Rotation paths and how fast each direction turns (degrees each step)
Each turn is a multiple of 5 degrees from 10 to 175, or 0.
Each row of a path follows its step; steps can be skipped.
Rotation 1:
step 0: [-22 -14 -17  -9  24 -12   1 -37  25   9   3   9  27 -30 -11  -6  30 -13
   5  41 -28 -21  -6  12  19   1  29  21  -5  -6 -11 -34  -4 -18  -4  21
  16 -18 -55   2  31   4 -18  37  -3  19   9  33   4 -12   7  -2  20 -12
  -5  -3   6]
step 1: [ -6  11 -13  -8   5  30 -10  -5  35  30 -19  -8 -14 -15   5 -20  -2  -7
 -54  14  14  23  -3  10   9  -1  14  13 -37  16  18  -4  40  40 -29   3
  15  -2 -20 -18   4  17  20  34  23  10 -11  -5   5   0  34  26  28 -27
   5   8   0]
step 2: [-10   5 -10  -4 -32  24   6  31  19  10   5  15  14  12   7   0  17 -12
  -4  -6   1   6  13  -9  22  42  12 -19 -39   8 -16  16  -5  25  -5  32
  10  -4  24   7  14  13 -39   5 -23 -16 -37   7 -38 -19  15  15  40 -15
 -16 -20 -35]
step 3: [-16  24  -1 -13  39  13 -17 -31  20 -15  35  -1  18 -33  -8  12   2   3
   9  34 -25  18   6  23   0  25  18  26  -1 -39   5   7  -6 -13   7  36
  11 -11 -27  11   2   5 -24  16 -13 -32 -27  -7 -14   4 -15  22  12   6
  20 -31 -29]
step 4: [ -8 -19   6  20 -20  21  -1 -11   9  35  11  29  -7 -36  20 -24 -36   3
 -22  17  11 -16  22  18   9  17  -1  34 -17 -18  -3  16  16  15   0  -5
  15  -2 -55  20  -8  10  20  14  60 -18   1   9   4  -7   1   2   9 -27
  13 -13 -15]
step 6: [-35  -1 -26 -12  35  23 -34 -17  37 -21  22 -16  16   0 -24  19  27  19
 -10   2 -22  -6  -8  31 -18  27  17  20 -41  16   1 -22  -3  -7  -5  27
  20   0 -14   2 -20  26  15  17  -6  11 -29  18 -11 -21   1   1  18 -11
  -6  26 -16]
step 10: [-14 -10   0  11  -1  27  13   3  23  12  -7  14  24 -23  18  32  -1  12
 -14  17   2 -11   0  41  34  33  -9   7 -18 -19  11   1 -35  15  18  31
   0  37 -25  23   1   1 -36  35  29  -8  -2  13   6 -35  -3  -6 -11  -3
  -2 -38 -20]
step 11: [-20  13  -9 -10  30  31   4 -11  -1 -13  -5  -7  20 -40  26 -15 -46 -20
 -14  23  -7   4  39  25  12  -1   9  24  -5 -12  17 -10   7 -23   2 -18
  19 -28  -3  -3   7  12   9   6  12  26 -32   3 -22 -53  15  -9  12 -25
   0   7 -31]
step 13: [-35 -11  -6 -29   7 -10  -9   6  35  30   7 -31  -2  30  -1  28  37  -4
 -13  30  -7 -10  -6  32  28   4  -4  15  -6   9  18 -17  -6  19   0  43
  10   8 -45  22  26 -18 -17  -7  -5   6 -24   3   0  -3  18 -11  12 -26
   0 -33 -21]
step 14: [-17  31 -43  -2  -4  10   7 -16  27  21   7 -16   2   0  18   1 -18 -14
 -46  37 -15  24   7  23  -3  21  -6   7 -15  11  10  25  14   7  21   5
  26  -9  -4 -30 -38  27  14   7 -13 -30 -13 -19 -13 -39  12 -17   1 -35
  18  -9 -16]
step 15: [-25  -5  -8  -2 -13  14  29   8  -5  18  28  47  21 -26  -6   0  -6  14
  11  30  29   9 -10  -2  40  51  30  29  -4   4 -30  13  15   5  -1  -7
 -18 -14  -7   1   1  35 -23   9 -20   1   1  -3 -35 -19 -16 -11  13 -18
 -23 -10 -13]
[ 1  6 -1  2  7  2 -1  1  7  4  4  0 -3 -3 -4  8 11 10  1  9  1 -6 -1  5
  0 -3  4  1  2 -2 -5  5 -2  1 10  1  0  5 -1 -6  9  1 -2 -6 21  6  1  2
 -1 12 10  0 -6  3  7 -1  4] -> 115
[  4 -14  -3  11  12   4   5   1  -6   7   1   8   2   3  10   5  11  -2
  -1   4   1  13 -10   0   4 -11  -1  -3   0  -4  -1  -5  -8  -3  -4   6
  -3  -6   3   2   6  -4  -7   1  -2   3  -2   2  -6   2  -9  -2  -2  -6
   1  -2  -5] -> 140
[  3   1   8   2   3   5   2  -1  -1   1  -6  -5  -4   7   1   7  -2   6
  -4   1   1   0  -4   0  -5   2  -1  -6  -6  24  12  -4  -3  -1   5  -2
  11  -5  -4   3   1   7 -11   2   2 -10   6   2  -8   0   2   5  -5   3
  -6  -1  -2] -> 90
[ -3   9   2  10  -8  12  -1  10   3  -2  -1  -7  -1   2  12  -3  -8  -3
  -2   7   3  -4  -3   2   7 -10   0  -6  -2   1  -3   6  -3   0  -7  -7
  11  -6   6  -5  -7 -10   0   2   2   3   4  -2   3   3   7 -11   4  -4
   2  -3  -4] -> 115
[  2  -7  11   0   0   1  -4   6  -1  -9   0  -5  -5  11  -5   1   6   5
   1 -11  -2   1   1   3   5   0  -1   1 -13  11  -6  -3   3   6   0   9
  -6  10   6   1  -2  -5  -3  -3   0   4 -11 -11   3   4   1  -4  10  -2
   6  -3  -4] -> 100
[  5  -5   2   9  -1   1   4  12  -2 -11  -2   1   5 -11   6  14 -16   0
  11   0  -8  -1   1  -3  -4   0   0   4  -3  -7   4  -2   1   9   3   0
  -2   1  -2   2   4  -2   6   2   8  -6  -3  -7  -8   4  -2   6   0   6
  -3  -6  -4] -> 55
Rotation 2:
step 1: [ 51 -20 -15  -4  10  11   0 -13  15   9 -10  11  28  41  10  12 -33  47
  15 -11  38  -5  15  18   9   0 -12   9  -8 -38  20   5 -30  31   0 -22
 -13 -19  20  18 -14  14  -6  19 -19  18  -6  14   7 -16 -43 -28  -2 -26
  10 -26  -4]
step 3: [-23 -32   4   6  10   8 -23   2 -33  28   1  -7  12  29  16 -16  34  20
   3 -42  26  -6  -7  -6  -1 -21 -22   4  10 -38  -9   0  19  50 -25   7
   4   5 -22 -35  17 -15  10 -25  18  13  28  18 -25 -11   1  42 -17   4
 -11  19 -22]
step 4: [  7  -2 -20 -27  19 -13   7 -10  34   5  -5 -31  18  28 -22 -18 -21  28
  22 -20  44  -3 -20  26  29 -21   5  12   3   9  -8  -2 -16  26  -3  23
  30 -26 -22  12  22  40  16  -5   1 -21 -31  33   2  -7  34  -5  40   2
  -1 -12  -5]
step 5: [ -4  -7 -22  26 -38  -2  -8  30   5   1 -14  21  20  15 -18   2 -20  33
  16  -8 -30  21   0  23  -5   9  -1 -29 -29  11 -24 -19  20  22 -35 -23
  11  16 -14 -12   2  41  -5  20   1  -7  -2  15  29   2  -8  -8   4  14
  62  21 -30]
step 6: [-20   1   4   6  10 -21 -28 -20 -33 -20   7 -24  14  -4   4  11  18   6
  23  12  15 -46   9  -1 -33  12  27   5  13  16  -3  -3  52  10  16   7
  16 -38   3 -23   0   3   3   2  10   4 -21  32 -20 -26 -32  18 -11  28
  26  36 -37]
step 7: [ 17   6 -18  14  -6  -4 -13 -29  16  21 -14 -11 -18  59  -6  -1  12  -5
  18  -6   6   4  -1  -6   4   5  24 -33  18  11  23  15   0  -6   4  17
  43  11 -43  17  45 -10  35 -32 -25 -23 -12   9 -10  -8   1  11 -33  32
  20 -22   1]
step 8: [ -3 -22  33   8 -26 -29  12  20  -9  20 -49 -10  56  -1 -33   3 -10  10
   0 -20   0   4  16  -9  22  31   8   9 -23  29  -6  10  15 -20 -21  -3
  25 -23 -25  22  17   3  10  31  24 -27  -4 -15  -1   6  13 -38 -24  11
   1  18  13]
step 9: [-11  -6   7  -2  11 -31 -43   1 -13  -2  -4  12  -9   5 -19   0   8 -13
  19 -23  -2  13  -7 -11 -50  25  -4 -34  13  44 -28   8  12 -12   2  34
 -22 -22  12 -10 -13  28 -18  41   3  11 -24 -41   5 -19  21  44 -23  17
  16  -7   0]
step 11: [-25  12  13  -5 -18   6 -33  27   2  35 -39 -20  -9  -2 -23  19 -25   5
  -4  17  -7  16  22 -15  -4   9  -9  30   6  33 -12  42 -14 -23  16 -20
  25  12   0  10  10 -13  33  22 -41 -22 -17 -23   3  27 -34   3  17   8
 -30 -17 -10]
step 13: [-10  14 -39 -12  44 -15  -6  10 -23 -11  13  -5 -26  20  23  10   1   4
   4 -14   3   2   9  19 -29   8  43  31 -20 -20   2   7 -16   2  -6  28
 -32 -32 -18  16   0 -18 -12  22 -34 -18  19 -28  43  -4  -2  -6 -13  -1
 -45  -1  28]
step 14: [-16  29   5  34   3   0 -14  -7  -4  30 -19  -3 -41  12 -23 -31 -27  -7
   2  15 -25  -3 -23   6  22 -21   0  36 -36 -18 -17  17 -45  -5  -8  -8
  21 -18   7 -52  -8   0  13   4   0  33   5 -22   8  25 -19 -16 -15 -18
  -1 -21  19]
[-5  1  1 -8 -7 -1 11 -7  3  1 -8  0  7 -2 -6 -6  1 -4  9 -2  7  0 -4  4
 -3 -7 11 -3 -4  4  6  3 10  4  1 -9 -7  5 -9 -3  2  6  4  2  4  0  5 12
 -1 -4 -3 12  2  7 11  0  5] -> 25
[ -2   1  -3   4  -4   1   5   1   6  -8  -5   0   0  -1   1   4   3   9
 -10  11   5  -2  -1   0  -7 -10  -2   5  -4   1  -6  11 -10  -4  -9   5
 -17  -3   3  -1   8  -3   0   1  -1   3   3   1  -3   5  -7   7  -4  -9
  -4  -7   8] -> 25
[  1   2   2 -10   0  -2  -3 -11  -2   7   7   0   4  -5   0   9  -3   1
   1   5   0  -3   1   6 -11   6  -6   2   2   2  -3   0   8  -2 -17  -1
   1   6   1  -7  -4  -6   7  -2   8   3   1 -15  -3   6   3   5   5  -4
   8  11   2] -> 115
[ -2   1   2  -2   5  -6  -3  14  -2  -1 -10   3   5   0   0  -2   8   1
  -9   0  -6  -2  -3   3  -2   3   8   0   9   0   3  -6   6  18  -2  -8
  -1   4  -5   3   8  -5  -8  -4  -2  -3   1  -6   4   9  -9  -4   0  -7
  -1   8   9] -> 140
[ 11   0   4 -10   0   2  -8   1  -6  -2   1   7  -1   4  -7  -9  -1   4
  -5   8   0   4   1  -3  11   3  -4  -8 -12 -11   5   4  -2   2  -2  -4
  -5   2   8  -6   7   2   0  -1  -2   0   2   4  -4   6   3   3 -12   9
   2  12   0] -> 160
